(in the rows, 128 means zero)
One hidden turn or mirror swaps the rows below in pairs. Which row is each named row swapped with?
k146: [122  78 163  99 126  92 147 135 138 130 156 135 101 104  99 123 128 119
 144 122 117 153]
k795: [132 123  85 110 130 125 141 156 144 138  98 135 151 135 122 134  95 146
 150 125 112 140]
k553: [ 99 107 128 119 134  78 114 137 141 103 142 123 131  90 159 114  93 124
 116  82 126 137]
k209: [127 115 112 123 133  71  81 106 122 149 143 144 126 117 105 108 103 138
 147 116 134 138]
k289: [107 111 118 135 165 136 118 159 129 138 120 138 145 105 127 129 101 172
 126 115 120 103]
k262: [146 139 129 163 145  94 159 142 179 139 127 127  94 116 108 133 119 139
 130 127 117 123]
k562: [128 118 123 111 137 123 108 132 176 141 159 112 120 110  91  97 105 147
 138 153 150 168]
k987: [143 101 132 107 122 116 138 108 119 127 125 145 149 120 162 102 147 128
 104 105 116 147]
k442: [141 139  96 139 142 121 152 156 149 136  92 135 132 137 126 137 115 143
 151 110 116 118]
k365: [108 140 104 134 149 134 129 118 147 140 123 119 100 140 153 115 135 111
 117  77 167 147]
k361: [107 126 114 128 137 135 140 145 165 106 139 112 142 141 153 115  97 117
  88 127 116 158]
k97: [ 74 130 127 101 148 121 109 123 109 130 127 161 112 115  96 121 107 130
 108 140 160 158]
k622: [111 137 111 141 146 123 132 113 159 136 130 117  89 139 145 122 131 110
 123  80 175 151]
k584: [118  93 148 150 165 126 110 143 152 127 138 138 138 134 119 112 106 161
 128  99 125 105]
k802: [125 125 112 115 114 123 166 160 126 134 121 154 136  85 133 152 104 162
 124 139 109 153]
k670: [126  98 145  93 118  92 156 139 132 126 158 125 104  86 118 126 132 108
 142 127 115 155]
k749: [108 117 126 122 131 141 134 146 141 176 136 115  85 125 112 153 102 105
 146 134 151 148]
k900: [148 120 139 165 142  94 156 127 183 153 127 122  98 112 103 124 127 148
 112 123 122 147]
k735: [136  87 173 135 141 101 123 118 154 130 156 148 109 125  99 114 125 143
 152 107 120 136]
k429: [115 105 125 143 165 145 123 152 136 127 131 130 139 100 132 128 103 165
 128 119 116 100]
k271: [ 93 113 135 115 135  97  98 133 116 121 121 155 147  93 123 119 105 113
 128 109 161 175]
k496: [111 103 141 148 163 134 112 141 139 131 134 130 149 119 124 129 115 177
 126 118 133 107]
k224: [129 118 121 122 140  72  99 100 129 138 159 153 123 122 104 107 106 140
 154 104 126 157]
k993: [150 137 130 161 148  96 158 134 181 152 125 125  91 114 108 129 117 144
 115 121 125 132]
k217: [143  85 138 119 117 110 126  97 125 133 118 144 149 127 148 115 132 128
 104 104 120 170]
k40: [ 75 141 129 100 155 119 116 113 121 121 142 159  94 124 108 109 108 144
 102 142 156 140]
k905: [103 127 113  95 128  92 114 142 161 145 107 163  97 122 119 117  82  90
 126 120 147 156]
k578: [100 115 103 114 129 102 152 127 125 122 146 137 109 126 158 142  82 133
 124  98  87 133]
k294: [123 128 132 127 134 138 133 143 162 174 152 115  87 114 110 118 117 108
 145 147 161 160]
k943: [ 80 131 122 109 145 122 119 109 121 112 147 164  88 135  99 113 112 143
 106 140 154 142]
k678: [112 119 109 109 136  84 147 129 136 105 154 138 120 115 167 128  89 132
 122  89  93 133]
k448: [140 126 102 141 125 122 155 122 155 133  99 115 124 134 146 134 101 137
  79 136 145 132]
k115: [110 125 125 132 133 134 119 143 156 170 152 118  91 113 103 140 117 109
 148 136 167 153]
k204: [ 84 128 121 101 145 125 111 118 106 128 126 161 114 121  96 128 107 126
 105 147 166 152]
k726: [111 109 114 123 144 141 139 168 127 142 117 140 141  94 130 150  98 169
 117 132 118 119]
k161: [104 136 121 129 144 113 115 112 161 162 106 140  79 138 127 110 112 110
 117  93 171 144]
k852: [146  88 149 137 126  94 136 111 156 144 123 145 131 117 120 133 120 129
  97 122 118 194]
k34: [103 150 110 103 148 110 146 105 135 102 154 143  88 129 133  90 127 137
 102 115 127 120]
k444: [109 104 119  88 114 102 160 135 133 119 151 114 110  81 136 129 141 102
 133 118 122 157]
k338: [126 121 129 108 138 112 155 109 124 104 149 138 110 123 169  89 134 124
 109  95 122 129]
k693: [149 132  84 115 125 122 141 150 151 142  97 140 139 133 127 133  96 137
 153 115 114 140]
k434: [127 131 119 128 129  98 142  98 128 133 162 160 125 128 107 116 111 157
 153 121 101 179]
k425: [111 133 115 131 147 129 125 106 154 142 119 124  88 139 149 107 122 119
 118  78 175 156]
k468: [107 135 117 137 142 127 141 114 159 132 131 101  94 124 151 119 144 105
 120  86 159 159]
k788: [143  92 136 121 110 116 127 110 123 144 115 141 154 122 144 119 133 124
 106  98 117 183]
k452: [144  99 137 105 118 115 137 106 122 130 124 132 151 124 156 100 143 125
 107  97 121 162]
k525: [ 78 143 127 105 156 123 141 116 114 119 161 147  89 124 114 108 114 142
 100 138 149 132]
k615: [ 94 137 122 104 145 102 118 129 159 151 104 162  75 124 118 111  97 109
 121 111 163 150]
k821: [131 115 113 102 119 114 150 136 133 119 152 105 114  79 145 126 147 103
 138 107 135 167]
k957: [107 108 123 144 162 140 127 158 127 126 125 131 146 114 122 130 108 174
 131 120 116 107]
k769: [140 145 107 150 139 113 161 150 171 143 108 124 100 133 117 141 122 139
 140 118 120 109]
k894: [ 92 134 119  85 129  98 105 144 152 148 113 160 105 119 115 113  80 103
 116 131 147 155]
k286: [139 120 116 141 121 125 147 128 163 118  99 108 128 143 149 133 104 131
  81 134 153 138]
k692: [123  85 161  98 124  87 153 136 148 131 156 134 106 100 109 128 134 112
 144 127 116 155]
k716: [122  96 137  88 116  86 159 134 138 128 145 127 102  80 118 131 132 104
 135 132 118 160]
k466: [124 127 115 109 118 116 168 148 125 125 133 156 135  92 123 146  96 171
 130 130 104 165]
k717: [113  96 150 152 173 122 109 129 163 137 143 137 126 127 111 115 112 155
 143  94 116 118]
k241: [ 93 111 132 113 129 109 104 129 109 128 111 155 134 100 111 132 103 113
 126 120 170 178]
k500: [143 124 103 134 117 109 135 123 146 147  94 117 125 132 139 130 105 128
  83 149 154 123]
k431: [100 147 118 100 156 123 145 106 134 110 160 149  89 133 125  94 119 141
 116 129 138 118]
k851: [ 75 139 117 101 151 114 121 112 115 116 138 162  96 127 101 121 106 143
 109 141 148 137]
k938: [141 129 131 149 150  88 155 132 184 148 122 132  91 116  98 135 115 148
 119 129 121 124]
k413: [109 113 111 123 149 140 139 167 127 132 119 138 144  94 128 144 108 173
 122 131 117 118]
k497: [142  83 144 131 120 103 124 104 136 152 115 143 150 115 119 123 125 133
 107 113 116 183]

k444 swaps with k497
k692 swaps with k452
k294 swaps with k286
k852 swaps with k821
k468 swaps with k900
k34 swaps with k717
k500 swaps with k749
k670 swaps with k217

One hidden turn or mirror swaps the rows below in pairs. Which row is each named row swapped with?
k328: [ 78 122 113 152 115 133 150 118 147 117 114 127 122 124 144 103 118 149
 152  92 121]
k90: [155 116 126 123 137  92 129 146 122 115  96 128 171 123 140 127 107  82
 102 142 126]
k272: [ 95 110 132 146 158 144 138 114 133 128 117 116 140 117 109 125  72 114
  96 142 128]
k461: [151 117 133 149 168 104 132 137 144 148 132 128 136 122 138 140  60 106
 127 115 115]
k313: [133 112 134 150 173  93 145 128 143 146 135 110 116 114 150  91 142 118
 131 146  93]
k59: [ 87 123 129 164 134 110 128 136 157 106 111 127 101 119 104 103 118 132
 105 101 122]
k309: [111 124 124 153 110 158 143 131 138 134 130 122 152 135 121 124 168 112
  98 123 113]
k570: [146  95 119 137 131 109 115 137 148 113 111 138 138 130 147  86  73 105
  90 109 116]
k772: [129 133 141 136 181 110 133 116 129 110 137  93 129  92 176 133 118 146
 124 120 117]
k994: [137 107 134 123 150 173 144 118 132 102 125 124 148 133 109 100 136 121
 108 118 120]
k897: [133 131 123 151 110  93 134 141 135 129 107 130 129 121 176 114 120 174
 160 113 115]
k837: [103 123 112 153 134 123 127 130 139 101 116 114 157 114 114 136  82 150
 107 182 122]
k24: [ 72 115 121 144 140 131 137 146 145 119 120 118 146 117 134 121 122  76
 136 127 122]
k370: [137 131 124 145 124  99 136 124 131 123 118 108 158 126 116 125 100 182
 152  93 117]
k430: [ 94 119 125 155 143 119 135 110 139 107 113 118 150 120 144 113  98 192
 105 132 118]
k630: [153 117 125 160 139 123 119 112 135  84 110 112 143 105 159 122  64 116
 104 119 105]
k618: [118 115 125 120 147  89 124 119 135 142 106 115 172 139 137 112 133 159
 154 140 143]
k141: [149 128 128 132 125 109 146 140 159 102 132 127 130 137 125 142 155 151
 174 130 114]
k790: [ 97 145 122 120 121  99 115 150 169 119 126  89 146 120 132 136 113 156
 111 115 141]
k100: [165 124 136 168 134 125 145 117 142 109 147 119 124 125 132 130 152 113
 161 155 104]
k798: [117 107 115 147 120  97 143 108 137 142 133 125 147 126 139 137 109  93
  69 150 119]
k50: [105 138 111 138 105 113 116 112 151 109 127  93 127 129 134 139 132 116
 156 158 145]
k833: [123 137 118 157 103 118 163 142 150  99 101 113 179 124 134 157 132 139
 132 119 140]
k571: [130 114 116 146 127 123 140 110 136 149 118 117  97 130 159 127 108  94
  91 163 123]
k540: [137 105 136 164 133 130 159 128 140 127 126 136 110 102 192 103  97 120
 141 117 114]
k200: [127 115 127 156 115 114 128 125 134 129 135  98 129 152 105 105 157 157
 142 154 124]
k212: [155 107 128 148 105 143 137 151 138 104 132 119 148 131 168 134 141  84
 109 144 126]
k450: [196 123 123 156 138 124 141 124 153 129 122 124 161 133 117  86 119 140
 117 132 115]
k230: [152 136 117 131 123 124 135 130 129 143 142 122 129 132 160  92 135 111
  82 166 121]
k856: [156 115 118 136 104 147 153 146 136 149 117 138 149 150 122 124 131 102
 103 114 102]
k825: [182 114 119 153 155 156 142 147 151  90 129 115 138 118 119 112 106 141
 139 142 124]
k156: [158 104 118 167 141 115 153 156 137 131 108 151 128 127 133 151 109  85
 132 122 122]
k494: [167 124 127 139 130 113 143 142 146 146 139 120 138 122 157 111  58 120
 118 160 121]
k176: [123 110 123 127 137 124 136 150 141 142 118 130 138 106 116 104 158 164
 147  99 126]
k45: [121 130 123 124 138 101 112 104 138 108 170 113 150 107 148 101 125 135
 158 135 132]
k101: [123 110 124 143 117 130 128 124 156 137 142 118 142 124 144 150 133  67
 143 124 133]
k372: [145 153 141 155 134 128 110 128 138  85 124  89 126 100 121 148 105 144
 138 141 112]
k925: [126 128 135 135 138  99 148 136 129 148 164 131 124 119 116 102 160 133
 120 150 112]
k696: [118 103 121 125  97  75 141 125 138 134 112 129 154 127 157 114 119 174
 126 115 121]
k658: [ 94 111 123 141 121  74 146 132 139 106 113 118 134 122 161 122 102 174
 147 122 125]
k792: [ 95 148 120 120 131 127 110 126 129 101 145 111 108 114 144 105 135 134
 142 138 141]
k523: [164 103 127 135 132 123 149 145 164 105 110 154 166 119 143 141  85 127
  88 120 119]
k159: [131 129 133 156 136 171 137 127 144 150 121 121 151 130 157 132 104 155
  82 146 118]
k350: [154 108 118 136 117  89 110 138 149  97 120 155 151 141 136 112  79 104
 118 117 125]
k549: [139 112 119 144 106 121 114 152 165 113  90 159 129 128 120 106  91 109
  99 124 118]
k334: [140 118 133 161 150 119 175 109 117 103 117 101 126 142 143 162 139 130
 139 128 112]
k502: [155 116 121 160 142 109 156 129 155 101 116 148  96 115 149 100 105 105
 100 121  94]
k126: [ 95 120 139 108 149 107 141 151 152 134 128 118 150  86 129 133 109 161
 118 109 123]
k376: [126 122 105 166 125 144 164 149 132 126 102  88 149 130 132 152 131 158
 104 109 123]
k917: [153 132 110 147 149 127 102 118 134 121 127  83 160 109 182 120 106 143
 104 127 108]

k790 swaps with k494
k658 swaps with k570
k200 swaps with k212
k696 swaps with k350
k917 swaps with k837
k994 swaps with k334

One hidden turn or mirror swaps the rows below in pairs. Which row is each named row swapped with?
k95: [138 151 128 112 129 132 138 134 113 111 108 160 105 154 107 167]
k158: [139 126 131 132 119 107 124 129 102 132 118 166 168 127 145 111]
k128: [144 153 109 131 117  91 163 113 122 126 162 115 122 135 115 135]
k64: [139 156 117 133 103 102 148 122 124 116 169 102 121 147 125 126]
k78: [147 156 101 118 113 155 138 126 142 143 149 131  90 115 103 130]
k127: [123  87 110 125 108 154 123 137 118 101  96 109 139 127 123 146]
k753: [130 115 132 148 118 105 134 135 100 123 120 143 163 106 153 108]
k76: [130 133 140 134 113 113 126 136 108 111 130 144 149  98 170 108]
k656: [145 148  95 114 119  95 148 108 129 125 154 111 150 137 107 134]
k965: [108 101 147  95 145 127 129 118 117 127 155 114 125  87 135 131]
k393: [151 133  86 123 131 153 141 136 155 136 141 123  94 127 101 137]
k233: [139 142 109 114 144 130 146 131 117 101 120 149  93 146 109 172]
k307: [134 133 101 121 117  95 139 115 119 129 156  87 134 148 123 149]
k226: [148 138 101 121 103  94 134 100 135 117 160 105 131 136 111 130]
k80: [162 108 124 128 167 157 136 138 107 114 161 141 108 155 135 127]
k386: [141 123 137 135 113 102 106 125 103 115 124 165 150 117 151 111]
k727: [114 103 113 113 109 148 127 126 124 111  89 106 147 118 112 142]
k154: [131 123 116 151 127 161  96 165 115 120 122 140 133 108 118 108]
k273: [111  94 120 115 116 151 123 135 127 122  95  93 132 123 135 141]
k545: [135 150 128 109 142 129 135 141 116 113 119 146  88 152 128 173]
k327: [132 117 142 135 125 112 124 126 108 120 116 133 166 134 158 100]
k47: [147 147  86 128 121 163 141 124 149 141 137 123  98 121 108 136]
k849: [125 143 125 102 123 130 137 127 112 116 120 155  90 139 111 174]
k768: [160 106 128 133 156 146 138 127 109  97 165 140 117 162 140 124]
k279: [114 114 121 138 138 153  98 162 121 142 114 157 119 108 120 118]
k699: [111 121 112 142 143 155  91 158 110 137 119 141 128 103 122 119]
k320: [105  99 131  97 148 149 126 116 112 146 156 111 116  99 124 121]
k457: [102  92 140 104 153 128 115 118 117 143 153 112 137 101 132 132]
k114: [ 98 103 138  94 137 134 127 105 113 136 158 118 123 100 132 119]
k860: [141 121 132 128 125 106 124 130  99 128 117 160 149 119 176 134]
k776: [153 145  87 125 127 164 138 124 145 144 142 129  92 131 113 137]
k690: [160 103 143 137 147 142 144 132 114 110 164 130 112 168 137 131]
k317: [103  87 120 123 110 153 127 125 115 124  87 119 135 122 122 138]
k936: [140 161 120 108 135  90 151 104 127 119 154 112 130 140 124 131]
k135: [169 107 130 129 161 142 143 123 123 121 163 138 113 162 141 141]
k688: [116 130 115 148 137 158  95 162 112 134 117 150 126 108 118 120]

k386 swaps with k226
k76 swaps with k64
k135 swaps with k457

